-43	-24	15	1	-23	-50	-5
-22	-5	28	-3	-24	49	36
-1	-27	56	-8	-13	-54	-9
-4	-16	-25	11	-16	-40	-20
60	12	-31	18	5	-24	21
67	13	-24	21	6	-29	25
4	-6	-14	15	-22	67	32
42	18	-53	-24	12	18	-15
22	-4	-64	-1	13	26	-16
6	-9	22	-61	7	45	-64
-6	-8	24	-34	-17	66	-11
42	-4	-28	30	-11	-54	10
->
-43	-22	-1	-4	60	67	4	42	22	6	-6	42
-24	-5	-27	-16	12	13	-6	18	-4	-9	-8	-4
15	28	56	-25	-31	-24	-14	-53	-64	22	24	-28
1	-3	-8	11	18	21	15	-24	-1	-61	-34	30
-23	-24	-13	-16	5	6	-22	12	13	7	-17	-11
-50	49	-54	-40	-24	-29	67	18	26	45	66	-54
-5	36	-9	-20	21	25	32	-15	-16	-64	-11	10

21	-8	2	-15	-37	-1	42	16	-5	-13	-11	49	-25	-33	19	-31
-3	-16	-31	-44	-41	-26	8	-8	-15	28	42	0	49	-35	73	-28
18	-20	-46	-49	17	-60	2	17	-33	48	53	4	29	3	18	2
->
21	-3	18
-8	-16	-20
2	-31	-46
-15	-44	-49
-37	-41	17
-1	-26	-60
42	8	2
16	-8	17
-5	-15	-33
-13	28	48
-11	42	53
49	0	4
-25	49	29
-33	-35	3
19	73	18
-31	-28	2

24	11	10	13	-46	22	-20	46	6	17	-36	-19	17	68	2
-65	-13	58	59	69	46	40	-35	13	35	-11	-37	-26	52	25
25	-1	-49	-50	42	-51	-63	12	66	-23	32	44	6	-14	-15
33	5	-39	-41	25	-29	-36	47	64	-17	14	23	12	-27	-26
->
24	-65	25	33
11	-13	-1	5
10	58	-49	-39
13	59	-50	-41
-46	69	42	25
22	46	-51	-29
-20	40	-63	-36
46	-35	12	47
6	13	66	64
17	35	-23	-17
-36	-11	32	14
-19	-37	44	23
17	-26	6	12
68	52	-14	-27
2	25	-15	-26

0	29	20	14	7	-68	12	43	25
-5	-44	-15	-12	14	-48	-5	-5	-17
9	16	3	-28	23	-29	11	47	10
-15	39	1	-8	27	21	11	-18	-4
2	-8	-19	24	-6	54	-5	49	-38
12	-16	7	15	12	-33	-24	25	-15
38	-38	13	4	8	35	-15	14	10
->
0	-5	9	-15	2	12	38
29	-44	16	39	-8	-16	-38
20	-15	3	1	-19	7	13
14	-12	-28	-8	24	15	4
7	14	23	27	-6	12	8
-68	-48	-29	21	54	-33	35
12	-5	11	11	-5	-24	-15
43	-5	47	-18	49	25	14
25	-17	10	-4	-38	-15	10

-66	-64	33	-57	-67
34	-26	-62	-4	-60
->
-66	34
-64	-26
33	-62
-57	-4
-67	-60

-19	-32	70	50
75	-19	66	-10
-9	42	-39	40
22	60	-31	59
-50	-33	41	50
43	52	-48	-19
64	9	7	-26
-10	-30	14	19
-7	18	-30	55
->
-19	75	-9	22	-50	43	64	-10	-7
-32	-19	42	60	-33	52	9	-30	18
70	66	-39	-31	41	-48	7	14	-30
50	-10	40	59	50	-19	-26	19	55

-2	-35	34	-49	25	1	-11	36	31	-16	24
2	39	-36	-36	53	7	54	45	3	-3	-63
-2	33	-10	-25	33	-2	53	46	-5	-11	-78
->
-2	2	-2
-35	39	33
34	-36	-10
-49	-36	-25
25	53	33
1	7	-2
-11	54	53
36	45	46
31	3	-5
-16	-3	-11
24	-63	-78
